One turn moves every row onto another: examples first, then more rows asked
tomif: [ 0.40  0.36  1.18  1.34  0.77  1.56  1.90 -1.18  0.17  0.37 -1.18 -0.85
  0.69 -1.29 -0.33  0.88  0.22 -1.59]
Rones: [-0.37 -0.56  0.27  0.65 -1.41  1.05 -2.21 -0.67  0.98  1.10 -2.09 -1.28
  1.15 -0.71  1.12  0.84 -0.04  0.33]
mizu: [-0.02 -0.37  0.47  0.63 -0.77  0.18 -0.82 -0.09  2.83  1.92  0.67 -1.90
  0.38 -0.52 -1.00  0.86  0.65 -0.69]
simu: [-0.54  0.05 -0.77 -0.37 -2.10  0.38  0.13  0.31  1.99  1.05 -1.03 -0.64
 -0.56 -0.64 -0.33 -0.83  1.09 -0.90]
rig: [-0.72  0.24 -0.50 -0.62 -1.73  0.90  0.64 -0.48 -0.14 -0.07  0.19  0.91
  1.45 -0.73 -0.56 -1.79  1.38  1.09]
tezeg: [ 0.17 -0.75  0.44  1.16 -0.63 -0.35 -0.95 -0.05  2.53  1.22  0.33 -2.12
  0.13 -0.35 -0.69  1.43  0.55 -0.34]
Noleb: [ 0.94 -1.07 -0.11  0.61 -1.23  0.11 -0.06 -0.49 -0.55 -0.48  0.83 -0.21
 -0.48 -0.14  0.46  0.50 -1.72  0.40]
Zuzo: [ 0.57  1.34  0.20  0.88  1.11  0.66 -0.20 -0.08  0.73  0.23  0.09 -1.70
  2.20 -1.52 -0.01 -1.33  2.65  1.24]
raz: [ 1.04 -0.92 -0.58  0.40  0.73  2.14 -1.72 -0.02  1.33  0.15 -1.11  0.50
  0.66 -1.43  1.68  1.02  0.81  0.12]
dafi: [-0.75 -1.11 -0.33  1.29  0.82  0.72 -0.36 -0.92  1.28 -0.79 -0.50 -0.42
  4.05 -1.82  1.01 -0.49  0.37  1.43]
fom: [-2.74  0.06 -0.94  2.48 -0.33  0.78  0.59 -0.53  0.78  0.62 -0.60 -1.34
  1.46 -0.97  1.38  0.95 -0.73  1.02]
dur: [-0.94  0.03  0.47 -1.00 -1.07  0.49  0.86  0.29 -0.15 -0.88 -0.84 -1.50
  1.13 -0.91  1.20 -2.20  0.17  0.31]
dul: [-1.06  0.61  0.10  0.17 -1.50  3.05  0.26 -0.58 -0.26  0.70 -0.20 -1.43
  1.41 -1.55  0.30 -1.05 -1.17  1.41]
pusa: [ 0.73 -0.55 -0.42  2.26  1.79  1.46 -0.27  0.45  1.33  0.29  0.96 -2.00
  0.60  0.25  1.20  1.19 -0.56  0.31]
tuzon: [ 0.89 -0.29 -0.69 -0.09 -1.44  1.94  1.47  0.50  0.88  1.28 -0.56 -1.76
 -0.86 -1.20 -0.57  0.59 -0.63 -0.58]
deku: [ 1.46 -0.67  1.50  1.07  1.29  2.34  0.43  0.98 -0.13 -0.17  0.11 -0.62
  1.17 -1.06  1.38  1.30  0.16  0.65]
pelum: [ 1.46 -0.71 -1.21 -1.01  1.86  0.99  0.57  0.70  1.52 -0.95 -0.43 -0.46
  1.80 -1.14  1.23  0.81  0.14  0.38]
fana: [ 0.79 -0.44 -0.79 -0.51 -1.90  2.68  0.94 -0.68  1.64 -0.16 -1.48 -0.32
  0.90 -1.78  1.23  0.24 -0.22  1.58]
fefe: [ 0.73 -1.43  0.80  1.56  1.77  2.34  0.37  0.71  0.24  0.00  0.71 -1.21
  1.80 -0.79  0.58  1.62 -0.61  0.99]
Dom: [ 0.71 -0.53 -0.50  0.18  1.29  2.24  1.56 -0.75  1.72  0.26 -0.24 -1.92
  3.19 -0.58  0.55 -0.64 -1.23  0.13]
tam: [-0.70  0.67  0.59 -0.60 -1.61  2.68 -0.08 -0.72  0.15  0.60 -0.24 -1.47
  1.54 -1.56  0.97 -1.01 -0.86  1.52]
zedup: [-0.90  0.53 -0.22 -0.70 -2.14  0.75  0.59 -0.52  0.40 -0.39 -0.53  0.84
  1.51 -1.02 -0.75 -1.40  1.43  0.89]
pof: [ 0.12 -1.26 -1.00  1.26  0.83  0.80  3.03  0.62  0.63 -0.29  1.10 -0.74
  1.55 -2.20 -0.82 -0.79  0.60  0.08]
zif: [-1.43  0.82 -1.38  1.27 -0.23 -1.44  0.36  0.89  1.40 -0.15  0.70 -0.59
  0.73 -1.80 -0.98 -0.55  0.70  0.42]
tud: [-0.72 -0.28 -1.68  3.16 -0.57  0.04  0.78 -0.71  0.34 -1.53 -0.54  0.23
  1.78 -1.35 -0.92  0.05  0.73  0.88]
miziz: [ 0.81 -0.70  0.72  1.91 -1.29 -0.17 -1.07 -0.71  1.53  0.67 -1.06 -0.56
 -1.05 -0.84  0.66 -0.29  0.64  0.28]
dape: [-0.74  0.08 -1.06  3.06 -0.93 -0.16  0.91 -0.64  0.37 -1.18 -0.20  0.20
  1.87 -1.73 -1.34 -0.45  1.07  0.38]
tiban: [-0.49 -0.29 -0.30  1.82 -0.12  0.92 -2.05 -0.24  0.21  0.12  0.63 -0.84
  0.78 -0.72 -1.59  2.03  0.50 -0.08]
gilov: [-0.08 -1.80  0.32  0.94 -1.98  0.18 -0.11  1.17  1.89 -1.17 -0.23 -1.80
  2.11 -1.24  1.08 -0.79  0.33  1.67]
noz: [-0.07 -0.39 -1.39  0.35  0.00  2.45  1.21  0.19  1.12  1.78  0.76 -2.27
 -0.80 -0.77 -0.51 -0.29  0.24  1.50]
padag: [-1.44 -0.35 -0.94  0.15 -0.50  1.02  2.36  0.43 -0.38  0.97  0.72 -1.73
  2.00 -0.47 -0.35 -1.53 -0.52  1.12]
Peles: [ 0.50 -0.65  0.13  1.82 -1.01  0.99 -2.18 -0.99  1.85  0.37 -1.01 -0.42
 -0.43 -1.13  1.10  0.78  0.79  0.66]
gaz: [-0.86 -0.96  0.64  0.56 -1.67  0.94 -1.58 -0.48  1.02  1.26 -2.22 -1.07
  1.15 -0.51  1.07  0.66  0.18 -0.23]
kobi: [-0.62 -1.45 -0.45  3.25  1.22  1.29  0.47 -0.39  0.47 -0.12  0.82 -0.32
  2.74 -0.35  0.08  1.12  0.37  1.08]
rema: [ 1.11  0.33 -0.50  0.26  0.88  1.72 -0.89 -0.33  1.46 -0.52  0.28  0.19
  1.30 -1.24 -0.66  0.50  2.15 -1.57]
tib: [ 0.03 -0.41 -0.77  1.34 -0.04 -0.36  2.56 -0.16  0.14  0.27  1.05 -1.19
  2.46 -0.30 -1.46 -1.03  0.76  0.13]
baris: [ 0.34 -1.47 -0.67 -0.31 -0.32  1.72  0.13  1.47  2.08  0.02 -0.15  0.15
  1.33 -1.15 -1.77  0.19  1.44 -1.11]
sudiv: [ 1.80 -0.65 -1.02 -0.55  2.03  1.47  1.21  0.67  0.82 -1.18 -0.26 -0.74
  1.64 -1.09  0.99  0.46 -0.33  0.42]
Ruru: [ 0.50 -0.96 -0.06  2.18 -0.11 -0.34  1.71 -0.62 -0.15 -0.09  1.05 -1.45
  2.65 -0.36 -0.82 -0.47  1.81  0.01]
Temuk: [-1.69  0.00 -0.59  1.61 -1.22 -0.19  0.64  0.17  0.56  0.36  0.38 -1.47
  0.75 -0.03  0.14 -0.21 -1.42  2.61]
sul: [-0.97  0.75 -0.46 -1.17 -1.77  0.58  0.54  0.28  0.62 -0.41 -1.42 -0.72
  0.83 -1.54  0.83 -1.77  0.58 -0.20]
Defeg: [-0.09 -1.61 -0.80  1.82  0.83  1.04  2.89  1.09  0.80 -0.30  0.66 -0.70
  1.63 -2.02 -0.40 -0.51  0.91 -0.06]
bote: [ 0.94 -0.45 -0.70  1.82  1.95  1.30 -0.58  0.33  1.05  0.70  0.73 -1.65
  0.26  0.48  1.55  0.86 -0.25  0.43]
vigis: [ 0.10 -0.40 -1.68  0.31  0.13  0.64 -1.02 -0.96  0.65 -0.04 -0.47  1.38
  3.34 -0.61  1.00 -0.26  0.00  0.23]

raz -> simu
gilov -> Zuzo
Where do these go?
rig -> Defeg
tuzon -> Temuk
Rones -> zedup
deku -> miziz
tiban -> fana
sudiv -> tezeg
tud -> pelum
fefe -> Peles
noz -> fom

